(in the rows, 128 means zero)
Each path is a new rotation, seen through one point. The rows after it are directions, each followed by how far the rotation turns it, in degrees per step (0 if it stays put).
Each turn is a multiple of 5 degrees from 10 to 175, or 0.
Each row of a path follows its step; steps can be skipped.
Path 1:
step 1: [117 127 135 125 136 124 130 125 127 131 120 122 125 122 134 128 128 134
 122 123 130 136 133 127 135 129 128 128 119 133 136 130 131 128 123 121
 132 126 131 136 127 125 129 123 134 127 129 116 131]
step 5: [131 121 133 133 129 127 129 122 123 127 125 119 132 128 124 135 127 128
 131 121 136 129 122 121 127 122 133 128 129 124 117 129 131 131 136 133
 138 120 125 131 135 117 132 125 131 133 131 129 128]
step 7: [130 130 134 128 136 122 126 135 133 119 128 130 122 123 124 125 136 127
 124 127 127 126 127 127 131 124 129 121 118 132 128 119 135 129 122 121
 129 120 130 125 125 131 126 124 127 119 137 132 131]
step 9: [123 126 121 120 119 126 127 128 126 128 129 128 127 133 130 132 131 127
 134 126 133 128 118 125 131 132 116 129 126 128 125 122 130 138 123 124
 124 135 135 125 126 116 121 122 130 135 126 122 130]
step 10: [134 129 121 125 134 132 135 127 124 128 122 128 131 130 130 136 139 125
 127 127 127 133 125 133 122 126 119 128 127 132 117 120 126 124 126 125
 136 124 128 121 134 116 132 124 127 130 123 127 132]
step 12: [133 133 132 133 125 136 128 133 133 125 131 132 131 128 122 126 129 130
 133 131 135 116 124 128 139 125 124 126 123 131 130 125 126 135 132 126
 132 116 126 138 126 122 119 133 127 126 133 131 124]
step 14: [121 126 129 124 129 124 124 127 126 129 133 133 127 127 127 129 137 119
 130 123 130 140 123 126 136 131 133 122 126 126 128 134 125 131 123 111
 129 131 120 128 124 125 129 124 127 131 126 119 129]
step 15: [128 135 123 125 124 129 138 129 120 126 125 134 132 132 127 124 134 130
 127 126 133 135 122 127 120 130 129 119 128 133 113 131 130 132 124 124
 127 128 123 128 121 125 128 133 126 129 135 123 121]
Speeds:
[125 127 127 130 129 128 128 126 128 127 130 127 129 125 127 128 128 129
 130 133 126 129 126 127 130 126 127 129 129 128 127 125 129 128 129 129
 127 128 129 131 129 129 128 127 127 132 128 125 129]
85
[129 128 126 130 130 130 131 126 129 128 128 130 128 129 127 128 125 127
 130 130 127 127 130 127 129 129 128 127 126 130 127 128 132 129 128 127
 128 128 127 126 125 131 128 128 127 127 128 131 129]
85
Path 2:
step 1: [121 127 128 130 124 134 121 126 123 129 134 131 139 122 120 130 130 123
 125 129 130 122 122 123 133 123 128 136 118 140 130 135 131 137 128 139
 131 131 132 124 128 131 127 124 125 118 129 119 128]
step 4: [132 121 123 127 123 121 122 129 122 127 128 124 135 129 123 133 127 131
 122 138 131 127 124 129 138 122 128 125 129 136 138 124 122 129 134 125
 140 129 135 128 124 134 127 137 133 121 139 121 135]
step 5: [136 133 126 124 132 131 125 130 131 118 131 127 123 140 131 130 121 122
 123 117 129 130 138 126 123 127 140 131 124 120 130 133 125 126 127 128
 118 128 119 122 127 119 116 130 129 130 123 132 133]
step 6: [120 128 128 133 129 129 132 130 116 138 131 139 127 130 120 139 129 121
 130 136 124 125 123 123 121 128 123 128 127 131 129 134 130 126 126 126
 137 123 126 125 120 133 136 128 139 139 127 127 124]
step 7: [124 123 130 132 117 123 117 129 137 118 120 119 129 129 124 123 132 128
 121 123 133 128 134 125 128 124 128 131 121 130 130 132 115 139 127 129
 129 128 133 129 125 127 130 130 128 122 129 119 137]
step 8: [123 137 120 130 130 131 125 123 125 134 133 130 129 125 127 130 117 127
 120 121 137 128 140 135 127 127 132 123 132 123 131 134 142 125 128 125
 131 125 125 120 133 120 125 125 131 137 122 134 126]
step 10: [136 127 130 120 124 127 117 134 139 129 129 127 135 129 134 123 124 124
 118 122 133 132 128 141 129 122 125 133 130 131 128 129 126 134 129 129
 133 137 138 124 127 126 123 134 141 132 133 131 134]
step 13: [124 123 131 128 124 123 119 130 131 134 134 124 133 126 131 126 125 131
 121 121 135 129 141 129 131 124 130 130 123 129 112 117 125 127 127 130
 134 130 130 123 135 129 143 127 133 130 126 129 135]
Speeds:
[127 126 127 131 128 127 130 126 127 127 130 128 127 131 128 128 128 129
 127 128 129 127 130 127 129 128 125 129 132 127 128 127 124 127 128 127
 128 126 127 128 130 128 131 128 129 125 131 129 127]
160
